One vector is turned by the same rotation once a tick. Each row is the vector after some number of ticks, and that number follows the row.
The counts run from 0 to 1014.
[127 106 119 112 160  92 124 100 139 100 123 101 118 137 144 141 176 124
 189  99 105  91 182 145 134 126  93 128 140 131 106 130 148 125  76 161
 157 117 115 109  93  92 136 104 102 133 156 112  56  93 119 117 120 134
 105 114  51 133 120 142 129  98 142 122 112 136 147 156 146  93 134 119
 134] -> 973
[125  96  99 125 113 135 185 108 144 127 106 104  79 157 155 155 126 113
 110 133 111 110 195 129 131 143 115 131 132 138  92 110 162 121 113 143
 102 102 117 135 120  74 177 105 135 169 162 118  80 103 154 122 140 119
 127 149  55 125 120 138 124  87 138 107 137 131 121 137 119  71 123 122
  90] -> 942
[126  94 137 137 135 133 156  93 165 165 108 125 164 124 131 169 157 141
 166 144 136 108 158 113 126 103 116 130 146 110 157 142 164 123 142 125
 149 103  95 142 109 116 132 113 107 173 110 156  99 111 195 118  92 143
 166 130 100 189  84 112 152  46 104 147 114 122 121 135 154 124 116 177
 118] -> 548
[145  94 135 146 144  74 110  97 115 138 128 107 141  88 141 141 186 112
 139 151 106  77 139 156  99  92  78 146 161 100 177  97 137 131 121 162
 121 120 126 115 110  82 118 138 157 165 152 134 104 121 172 143 134 158
 112  96  84 153 102 149 123  91 118 118  93 121 124 132 171 142  98 176
 142] -> 92
[128 116  98 120 151  93 160 107 153 125 142 126 121 118 116 159 150 155
 161 137 103 105 153 114 123 154 136 153 125 141 131 104 175  92 113 135
 169  77 121 130 134  78 162  68  80 140 130 122 103 111 150 104 140 137
 121 133 109 186 117 164 116  75 107 142 133 132 178 127 143 142  94 188
  87] -> 890
[174 103 117 151 107 110 141 124 172 134 122 135 142 137 201 131 148 110
  75 170 112 113 162 121 131 113 121 117 119 125 144  85 141 134 133 166
  90  61 131 102 122  93 145 101 165 128 140 143 112 133 183 132 100 157
 120 121  78 172 133 145 100 116  95 124 106 128 180 122 123 130 135 146
 109] -> 190
[157  88 110 146 119 107 126 120 163 132  99 121 148 105 193 112 145  92
  81 182 112  97 119 159 133 110 102 114  99  99 134  92 118 134 136 166
  86  68 125 103  98  94 152 128 164 151 135 158  97 131 190 132  95 143
 123 112  87 161 137 137  96 116 102 111 114 151 153 108 123 124 126 167
 143] -> 572
[163  95 124 151 151 101 141 104 159 153 104 132 173 111 154 154 169 143
 114 166 110 113 128 126 122 132 127 126 134 113 194 122 181 125 146 160
 159  94 138 113 113 101 123 126 132 156 141 155 106 151 196 127  96 155
 165 122  95 166 101 139 133  90  99 100  90 119 140 143 149 145  92 185
 107] -> 920
[112 102 119 103  91 154 152 106 171 108 113  59 113 132 161 132 110 148
 131 146 140 125 124 125 156 131 141 141 115 118  92 113 157 116 115 132
 112  76 129 140 107 109 144  82 134 144 130 124  71 117 193 131 108 127
 137 137  54 163 142 120 122  97 111 123 157 181 131 139 125  68 127 146
 107] -> 731
[163  97 117 130 138 140 153 121 162 153  89 127 106 169 152 153 151 100
 109 130 129 118 185 120 104 126  91 121 138 141 109 124 146 129 116 135
 129 106  97 112  93  95 173 131 124 172 155 137  65  94 175 114 110 121
 147 138  55 118  81 114 118  82 134  98 114 113 129 134 122  91 147 114
 118] -> 631
[125 102 140 112 153 107 143 100 129  83 114 111 114 130 120 151 160 100
 164 101 126  94 165 140 126 106  85 148 133 128 108 131 127 126  92 161
 150 120 118 109  82  83 165 118  97 150 153 110  68  70 156 107 125 115
 133 117  46 120 115 139 135  91 152 133 132 134 125 140 149  63 110 129
 140] -> 76
[180 103 135 147 119 100 117 111 158 152 139 115 139 118 177 133 158 140
 126 165 134 102 166 124 106 108 116 136 145 117 185  95 154 121 128 152
 122  82  95 122 127 100 139  94 165 151 125 136 123 130 198 147  95 171
 140 114  91 193 118 129 127  73  81 131 118 120 180 123 138 143 122 155
 117] -> 22
[116 117  99 107 158 109 170 105 158 113 142 138 117 138 128 157 160 134
 166 130  90 101 169 121 126 142 110 132 139 128  87 113 158 116 113 139
 160  91 153 110 118  80 158  83  82 139 135 144  54 106 116  90 166 140
  98 127  86 167 101 144 112  82 121 156 123 124 148 145 159 130 124 165
 124] -> 585
[139 117 136 123 135  59 119 108 123 111 143 120 150 109 162 114 171 132
 131 142  90  67 147 138 120  96  88 148 128 111 145  87 144 124 101 180
 118  90 130 102 116  86 125 100 133 116 143 116  92 118 145 126 119 159
  87 105  91 180 149 182 100 113 116 153 102 145 175 138 160 135 103 152
 127] -> 230
[142 103  94 149 159 103 143 108 153  73 124 115 112 120 176 139 157  83
 157 147 153 110 165 157 166 114  85 128 131 121 128 126 114 132  83 167
 120  98 117 122  79 102 157 104 142 161 130 128  70  88 159 141 123 115
 130 125  40 146 130 104 122 100 127  99 130 127 143 120 137  71 161 141
 155] -> 286
[168  98 139 141  97 127 141 112 123 128 115 124 109 131 149 130 161  80
  77 157 131  93 154 134 105  76  84 140 142 111 148 114 108 143 128 172
  76 111 117 103  90  82 156 137 182 159 161 123 105 102 209 154 118 143
 135 125  54 121 112 129 124 114 136 119 105 133 111 132 140  94 110 130
 123] -> 775
[130 119 118 143 139 134 184  98 146 103 118 141 119 147 156 153 164  83
 149 140 135 107 180 130 142  79  78 113 164  98  95 120 112 154 113 150
  90  97 139 126  94  88 126 103 144 154 125 146  66  84 139 129 136 128
 125 126  49 143 117 108 116 111 144 142 106 112 117 150 162  93 146 138
 148] -> 938
[125 107 115 114 133  98 160 117 139 109 118 135 112 118 114 135 124 125
 109 126  87 113 147 124 115 127 120 176  94 146 125 111 156 104 110 155
 138  83 132 103  99  55 194 110  94 137 158 103 106  86 166 101 125 124
 128 143  90 160 138 178 118  95 122 146 148 156 145 116 135 104  76 168
  84] -> 814
[141 105 124 121 114 135 131 121 165  91 145  79 111 129 162 136 135 134
 157 155 174 108 143 136 145 108 129 153 143 114 116 120 127 123 109 137
 132  97 113 135  98 127 151  65 137 151 114 119  78  98 187 160 106 132
 139 113  41 178 118 112 136  88  93 126 150 142 152 132 146  80 136 134
 135] -> 73
[109  98 141 127 159 112 164  82 152 160  98 129 142 129 112 163 170 127
 182 123 110 112 168 112 113 108  79 120 153 135 139 149 176 126 128 125
 153 110 109 136 106  97 141 124  94 178 123 151  92  99 161  97 126 131
 156 134  94 150  87 128 152  57 130 155 106 115 114 140 151 117 115 166
 104] -> 549
[166 109 124 121 145  80 140 117 131 116 119 149 148 140 131 152 174 132
 108 127  80 104 161 118 112 144 114 141 131 144 146 109 164 127  98 176
 173  97 144  90 105  77 143 114 108 122 171 111  90 119 151 109 116 145
 108 126  78 135 112 177 104 115 132 102  85 115 160 163 159 134  68 147
 103] -> 534
[129 106 119 121 135 118 139 112 128  88 109  92 115 113 146 132 156  86
 123 146 136 103 129 168 134 104  84 139 125 104  97 109 100 139 115 166
  96 118 138 106  70  78 143 126 143 153 147 124  49  98 177 136 131 107
 114 115  30 117 114 122 113 114 137 122 125 150 102 132 157  68 116 145
 158] -> 734
[182 108 112 122 166 127 137 120 161  98 107 148 153 131 130 152 158 114
 131 150 133 128 146 119 139 146 124 152 113 134 157 143 151 120 105 174
 190  95 145  94  84  94 153  90  98 136 152 125  71  94 188 123 102 126
 151 127  60 152 101 121 114  99 115  92 120 111 141 143 153 121  89 159
 125] -> 151
[100 104 119 124 114  74 158 103 124 113 145 103  99 105 155 126 133 118
 147 121  94  82 163 149 131  94  95 153 132 120 107  90 135 106 102 148
  87  76 102 124 107  68 175 111 135 141 126 125 112 102 144 121 142 134
  92 131  92 175 143 164 127  77 119 170 145 158 153 118 143 106 133 170
 121] -> 510
[150  92 118 136 160  88 102 119 119 152 135  96 120 117 147 156 173 136
 148 143 116  76 160 150  79 124  96 135 144 133 145  99 144 114 110 145
 158 111 110 107 124  92 160 107 123 185 138 149  93 112 160 129 143 143
 112 107  91 154  69 147 126  63 105 124 115 112 142 126 164 157 130 166
 145] -> 234
[137 104 149 121  90 100  98 112 138 158 135  91 144 107 162 120 160 144
 105 166 111  76 122 142 104  91 114 156 126  96 150  88 147 125 135 143
 110  76 124 106 116 111 136 107 155 130 125 144 100 145 203 135  98 171
 111 110 100 188 118 161 117  95  83 158 112 155 156 141 145 149 109 145
 116] -> 613
[111  97 107 120 128 129 196 105 156 144 118 107  91 171 148 164 137 138
 144 122 104 105 201 114 125 132 102 119 142 143  93 111 172 129 112 130
 118  94 124 138 126  77 153  92 108 157 146 130  71 108 139 102 156 135
 124 145  71 139 114 134 127  66 140 137 124 120 127 147 120  94 144 142
  97] -> 417
[153  94  94 134 123  91 137 128 126 137 112  99 120 120 186 117 146  93
  80 155  96  92 148 162 116 121 101 119 103 128 124  71 140 127 129 169
  76  83 122  98 114  76 180 140 158 159 162 140 100 127 174 125 123 135
  96 124  81 147 127 144 100 104 113 109 115 156 144 113 115 116 134 147
 122] -> 571
[136 101  87 125 145 133 174 125 171 134 112  90  88 169 158 167 133 133
 124 148 122 114 180 125 120 164 115 117 150 139  80  99 161 118 126 128
 140  94 131 115 128  96 174  79 106 168 150 139  62 123 142 116 152 135
 118 125  63 141  90 119 107  81 116 101 131 129 139 125 131 102 154 148
 117] -> 799
[103 106 151  92 109 110 127  95 142 142 126  88 137 109 136 142 130 170
 127 136  95  95 109 125 113 127 133 155 116 115 123  98 179 111 125 127
 138  86 121 124 123 100 141  98 104 127 117 122  97 125 182 118 104 148
 121 124  96 195 131 173 127  74  93 159 144 182 142 136 147 122  80 180
  92] -> 823
[129 113 119 125 159  87 130 101 151  78 127  79 143 109 192 128 163 125
 174 135 137 101 145 145 168 130 112 131 137 101 126 122 147 131  92 172
 131 101 142 134  95 115 109  85 124 128 140 135  48 113 127 141  90 142
 116 104  53 157 146 124 105 114 123 105 118 136 155 161 151  85 112 147
 154] -> 144
[158 106 104 138 101 128 150 123 164 134 126  84 114 164 205 142 150 123
  98 164 128 100 173 130 139 130 123 105 148 106 119  86 141 144 118 154
  82  88 140 124 124 113 122  77 171 132 141 141  74 134 152 150 119 161
 123 125  50 151 124 124 111 120 104 110 107 127 161 161 119 107 153 117
 130] -> 1010
[141 111 144 129 150 104 161  89 147 117 135 167 152 112 100 150 162 136
 152 143 109 108 142 105 116 109 121 159 130 116 169 134 157 125 120 155
 166  89 126 123 101  81 139 107 102 133 136 117 111 101 196 117 113 136
 153 133 102 186 122 154 138  84 116 161 111 117 137 139 174 147  67 186
  97] -> 161
